The rows of Y fall into 3 groups, and each row is roughly a mix of its group's hidden directions; some rows fit no group.
Y:
2; -14; 2; -19; 10; -10; -1; -15; 19; -5
-4; 13; 13; -7; 13; 4; -15; -15; -15; 11
-7; -10; -6; 24; 12; 3; -17; 11; 5; -5
-9; 1; 4; 13; 4; 9; 23; 13; -9; -16
-4; 18; 17; 8; 2; -4; 21; 3; -11; -10
8; -4; 8; 20; 4; 19; -14; -12; -7; 10
-4; -10; -16; 14; 21; 3; 12; -1; 2; -14
0; 19; -7; 0; 8; -19; -19; -6; -11; 5
7; 0; 7; -17; 6; 17; -20; -9; 1; -12
-2; 24; -17; -4; 10; -9; 9; -1; 12; -9
19; 6; -11; -11; -4; 2; 21; 3; -4; -16
-11; 6; -16; 9; -5; -2; 6; 21; 15; -12
-10; 16; -21; 9; -1; 0; 11; 12; 15; -3
2; -2; -20; -12; 10; -7; -15; 7; -19; -5
-5; 28; -6; 0; -10; -8; 4; 12; 13; 6
-8; -11; 1; 24; 16; 2; -4; 14; 8; 10
-3; 28; -4; -18; -2; 9; -3; -11; -2; -3
4; 10; 5; -7; -16; -5; -7; -6; -19; -22
-3; -13; -5; -3; 4; 26; -7; 8; 8; -18
10; 10; 6; -28; -5; -1; 3; -12; -4; -12
-5; -7; 7; -1; -8; -15; 24; 16; 4; 12
4; 16; -13; 11; 11; 23; 3; 8; 2; -9
-2; 4; -18; 22; -1; -5; -16; -11; -9; -6
-5; -7; -18; -4; 13; -10; -16; 6; -19; -5
-15; 20; 1; -8; -3; 6; 21; -3; -11; -9
1; 0; 3; -5; 1; 2; 2; 10; 8; 34
-1; 0; -19; -8; 17; 6; -21; -6; 9; 9
1; 15; -15; -13; -7; 2; 15; -10; 11; 17
10; -25; 2; 10; 0; -11; 4; 18; -2; 8
-17; -12; -7; 0; -1; -1; -7; 5; 27; -11
-10; 7; -15; 20; -5; -14; 13; 13; 3; -4
-11; -18; 13; 18; 3; -10; -6; 16; -7; -1
6; 1; 1; -12; -15; 7; -11; -27; -1; -9
-19; -24; 6; 5; -2; -3; -5; 3; 19; -2
-5; -9; 19; 9; 0; -10; -10; 23; 6; 7
-6; -17; -11; 20; 18; 7; -6; 7; 8; -5
-6; -13; -23; 6; 4; -3; 13; 7; 9; -17
2; -21; 11; -7; -17; -8; -9; 9; -8; -14
-11; -3; 18; 4; -8; 2; 24; 13; -8; 0
15; -13; 2; -14; 0; -4; -17; 18; 12; -3
1; 15; 4; 14; 28; -4; 6; -9; -4; 4
5; -1; -11; -5; -4; 13; 11; -24; 17; 4
-8; 24; -19; 10; 4; 8; 9; 2; 5; -10
6; 2; -11; 13; 24; -9; -4; -13; 13; 5
1; 19; 6; -8; -3; 18; 10; 3; 9; -20
10; 1; 6; 0; 5; -5; -15; -22; -21; -7
16; 7; 6; 7; 1; -2; 20; 18; 14; 8
17; -4; -7; -12; -10; -21; -1; -5; -11; 14
-15; -4; -9; -7; 5; 20; -7; 18; -9; 11
-9; 13; -13; -18; -3; -9; -15; 7; -11; 11
8; 2; 3; -27; 9; 13; -8; -8; 14; 0
12; 20; -13; -18; 13; 11; 4; 1; -7; -4
-15; -2; -14; 18; 14; -13; 6; -14; -5; -6
15; -5; 6; 5; 9; 0; 7; -6; -22; 20
-12; -14; 3; 6; -19; -3; 10; 21; -6; 3
-22; 16; 13; 7; 20; -4; -3; -4; -2; 1
21; -5; -4; 18; 0; -4; 11; 1; -15; 14
-8; 6; -7; -1; -15; 15; 8; 14; 0; -23
3; 10; -22; 2; 15; 13; -1; 10; 10; 13
19; -18; -10; 9; 8; -4; -13; 6; 15; -4
9; 23; -3; -11; 0; 17; 8; 6; -14; -8
0; -9; -21; 2; 9; -12; -10; -1; 21; 6
-2; -15; -8; 25; 12; -4; 1; 0; 17; 3
3; 9; -3; 8; 0; 13; -2; -6; 22; -23
-10; -7; 13; 23; -10; -19; -4; -4; 5; 2
-7; 21; 2; -8; -1; 16; 16; -4; 13; 11
19; -3; -2; 1; -15; -9; 10; -17; -6; -17
13; -18; -19; -5; -7; 8; 7; 8; 15; -7
19; -3; -16; -3; 2; 9; 16; -2; 12; -16
2; 6; 25; 6; -11; -5; -16; 4; -16; 4
12; -5; 3; 7; 17; 9; 4; -1; -13; -24
-5; -7; -18; 5; 15; 13; -5; 7; 16; -15
-11; 16; 3; 19; 10; 1; -5; 20; 8; -6
-10; -22; 5; -9; 6; -12; 6; 6; -9; 19
-8; 19; -2; 3; 2; 15; 13; 14; 1; -18
5; -4; 11; 22; 3; -20; -8; 2; 8; 15
3; -17; -3; 14; -3; -22; -3; -9; -17; -3
13; 18; -20; -5; -1; 8; 5; 11; -14; 2
20; -12; 9; 6; -10; 2; 17; 9; 10; -13
-14; -7; 0; 9; -8; -1; 11; -27; -7; -12
1; 21; 1; -4; 7; 18; 5; 7; 22; -4
20; -12; 1; 4; -24; 15; 0; 0; -2; -4
4; -2; 3; 18; 9; 0; 6; 3; 26; 15
-1; -2; -25; 11; -9; 11; -13; -16; -3; 5
-10; 4; 4; -2; 10; 3; -22; -17; 18; -6
3; -4; -9; 27; 3; -18; 9; 4; 10; 2
-4; 24; -5; 17; 18; 11; -4; -1; 1; -6
9; -16; 2; -12; -10; -27; -3; -6; -4; 0
3; 15; -6; 17; -8; 5; -4; -2; 17; -21
0; 15; 5; 12; -5; -9; -1; -28; 10; 3
-1; 23; -6; -2; 1; -4; -12; -23; 5; 7
5; 14; 8; 8; -1; 4; -9; -17; -25; -3
-18; 18; 4; 8; 23; 0; -9; -6; 3; 0
-14; 29; 9; 5; 6; -3; -9; -7; 5; 7
-9; 13; -11; 19; 15; -4; 7; 12; 5; -15
21; -14; 5; -9; -9; 11; -5; 9; 15; 11
1; -5; 23; 19; 4; 10; -3; -13; -10; 8
4; -15; 6; -8; -4; 21; -24; -3; -1; -5
2; 24; 3; -3; 15; -11; 13; -6; 5; 15
-22; 4; -1; 6; 5; -9; -16; -15; -15; -4
13; -12; -8; -13; -2; 3; 15; 22; -11; 0
1; -14; -25; -2; -4; -14; -1; -4; 16; 8
11; 7; -8; -11; -6; 8; -4; -15; -2; -26
-2; -16; 15; 4; -11; -1; 8; 11; -14; -19
-7; 5; -9; 23; 12; -12; 12; -12; 11; 1
-14; 14; -8; 11; 12; -8; -21; -6; 11; 3
5; -27; 6; -6; -5; 11; -6; 18; 4; 9
-14; 16; 17; 2; -12; 5; 5; -19; 4; 7
14; -15; -5; 0; 6; 16; -12; -15; 17; -2
3; -6; 18; 10; -17; 6; -5; -12; 12; -15
14; 10; 7; 0; 0; 7; -8; 1; 26; 15
1; 0; 0; 12; 18; -14; -20; 0; 10; 14
24; -3; -4; -1; -8; 18; -11; -14; 6; -5
-2; -21; -7; 10; 18; -5; -5; 4; 15; 14
12; -16; -2; -17; -10; 1; 3; 15; -19; -4
7; -16; 8; -16; -19; -12; 14; 1; 2; -6
2; -5; -2; 11; -5; -4; 27; -9; -2; -19
One row of each group comes first, with its name. Which group is each row after those in?
8; 14; -5; -14; 16; -18; -6; -11; 13; 4
T
-28; 0; 11; 10; 8; 8; -7; 3; 7; 11
U
11; 9; -20; 24; 6; -7; 0; 4; -3; 9
S

2; 11; -19; 1; -1; -22; 16; -12; -1; 1
T
-19; -16; 2; 3; 5; -7; -6; 13; -21; -2
U
1; 11; -8; 2; 16; -18; 1; 1; -16; 19
S
-4; -4; 13; 10; -10; -11; 16; -7; -1; 23
U
0; 0; 0; 0; 22; -2; -6; 8; 7; -27
T
-5; 11; 8; 7; -9; 3; -20; 20; 1; -15
T
-5; 1; -2; 16; 1; -3; -16; 7; 11; 25
T
14; -7; -12; -13; 0; 21; -6; 4; -14; 13
S
-7; -2; 3; 16; -3; -6; 27; 6; -8; 15
T
-18; -12; 26; 11; -2; 8; 4; 0; 0; -2
S
-2; -15; -15; 3; 3; 9; 6; -14; 2; -24
U
